A single turn carries every row of the set below to another of its rows. Some are shown first; where does it send the rows asked next?
z997: [-37 -15 -13   0 -27  13  -5 -14  10  -6 -18  -4  -7   5   1]
z835: [-24  -2  11 -22 -18   1   5 -15  16 -15 -14  14  -5 -11   0]
z37: [-20 -22   5   9 -12  15 -10   0 -22 -14  -8   7 -15  -1   6]
z668: [-22   5   9 -20 -17   2   7  -7  17 -10 -21   5  -2 -14  -3]
z744: [-15  -5   4  26 -22  -5  10  -7  -8 -25 -31  -3   3   3  14]
z211: [ -6   3   4 -11 -14  -6  -9 -25  -1 -13 -21 -14  16  -9  11]
z933: [-30   7  20  -1  -4  16  17 -35 -10  -4 -14  -3 -10 -19   4]
z332: [-25 -15 -13  -6 -27  14  -4 -25   3  -9 -15 -13 -12  -7  16]
z388: [ -6 -10  -3   1   2  -3 -12  -9 -20 -22 -32  -9  -6   5   8]
z948: [-25  11  10  27  -5   6  -2 -12  -5 -13 -19   1 -32  -1   6]
z722: [-25  -1   6  -8   2  -7  -1 -29  10 -28 -33  -5   5   1  -3]
z351: [ -8  15  13  12 -22  -7  10  -9  -7 -15 -20   3  16   1   8]
z838: [-21 -17   7  -1  -4  12  -9  -3 -24 -12  -5   6 -17  -6  16]
z583: [-33   6  14  -1  -3  10  21 -34  -7   6 -17   3 -10  -7  -4]
z40: [-28 -19 -16  -5 -25  15  -6 -18   8  -6 -16  -6  -4  -1   7]
z945: [-15 -15  -6   3  -2  -1 -17 -17  -6 -20 -24  -9  13 -10  17]
z961: [-16  13   1  16   6   2 -17 -30 -14 -17 -18  -4  -4   9   4]
z828: [-25 -18   7   5  -8  11  -8  -6 -24 -10  -4  16 -14   2   2]
z321: [-22  15   6  24 -15   2  -1 -13  -4 -16 -23   4 -33  -8   0]
z946: [-20 -19 -15  -5 -31  13  -2 -20   5  -9 -20  -5 -15  -5  11]
z624: [-28 -17 -22   2 -24  13  -1 -20   3  -5 -24  -5 -11  -6   6]
z826: [-30  13   8  22  -6   5  -1  -2  -4  -8 -23   3 -30   4   1]
z481: [-20 -19   2   5  -4  13  -6  -6 -22  -6  -7  12 -20   1  13]
z631: [-32  16  16   6 -13  16  13 -27  -5   6 -14   0  -7  -4  -9]
z30: [-12  12  16   5   0   6   1 -29 -15 -24 -30  -4   6 -15  -9]
z105: [-19 -10  10  21  -4  -1 -20 -26 -14 -30 -14  -5   2  -2  13]
z648: [-18  18   8  23  -9   8  -6 -15  -5 -13 -14  10 -30  -8   7]
z538: [-10 -13   1 -10 -21   1 -10 -32  -9 -23 -21 -12   5   9  -1]
z287: [-24  -1  -6  14 -11  -1  15 -17   3 -11 -30  -3  20   0  14]
z989: [-21  -9   8  12 -20  -1   3 -14  -8 -21 -10   9  23   9   9]
z370: [-15   8  21  -4   1 -15   2 -33   1 -13 -24 -12   2   0  11]
z18: [-28   9  15   3  -3  15  20 -34  -2  -1 -19   5 -11 -18  -1]
z869: [-25   3  13 -22 -15  -2   2 -10  16 -20 -15   7  -9 -14   6]
z136: [-23   0  11  19  -5  -5  15 -21 -11  -8 -17   0  10  17  16]
z759: [-28   2  10 -16 -18   5   8   0  10  -9 -25   7  -1 -13  -9]
z602: [-24 -19   7   8 -19  16  -4   0 -25  -8 -12   4 -15   3  -1]
z913: [-25  17   6  22  -8   7  -9 -16  -1 -18 -14   0 -30  -9  13]
z403: [-27  14  24   2  -6  12  17 -31  -5   3 -14   0 -10  -8  -4]
z958: [-20   6   7 -20 -24  -3   1  -6  10 -12 -16  13  -5 -11  -6]
z427: [-14   1  25  18  -2  -8   0 -29 -14 -26 -27 -13  -7  -7   9]

z648 -> z18
z37 -> z948
z828 -> z321
Now these:
z997 -> z602
z388 -> z961
z370 -> z211
z869 -> z332
z744 -> z136

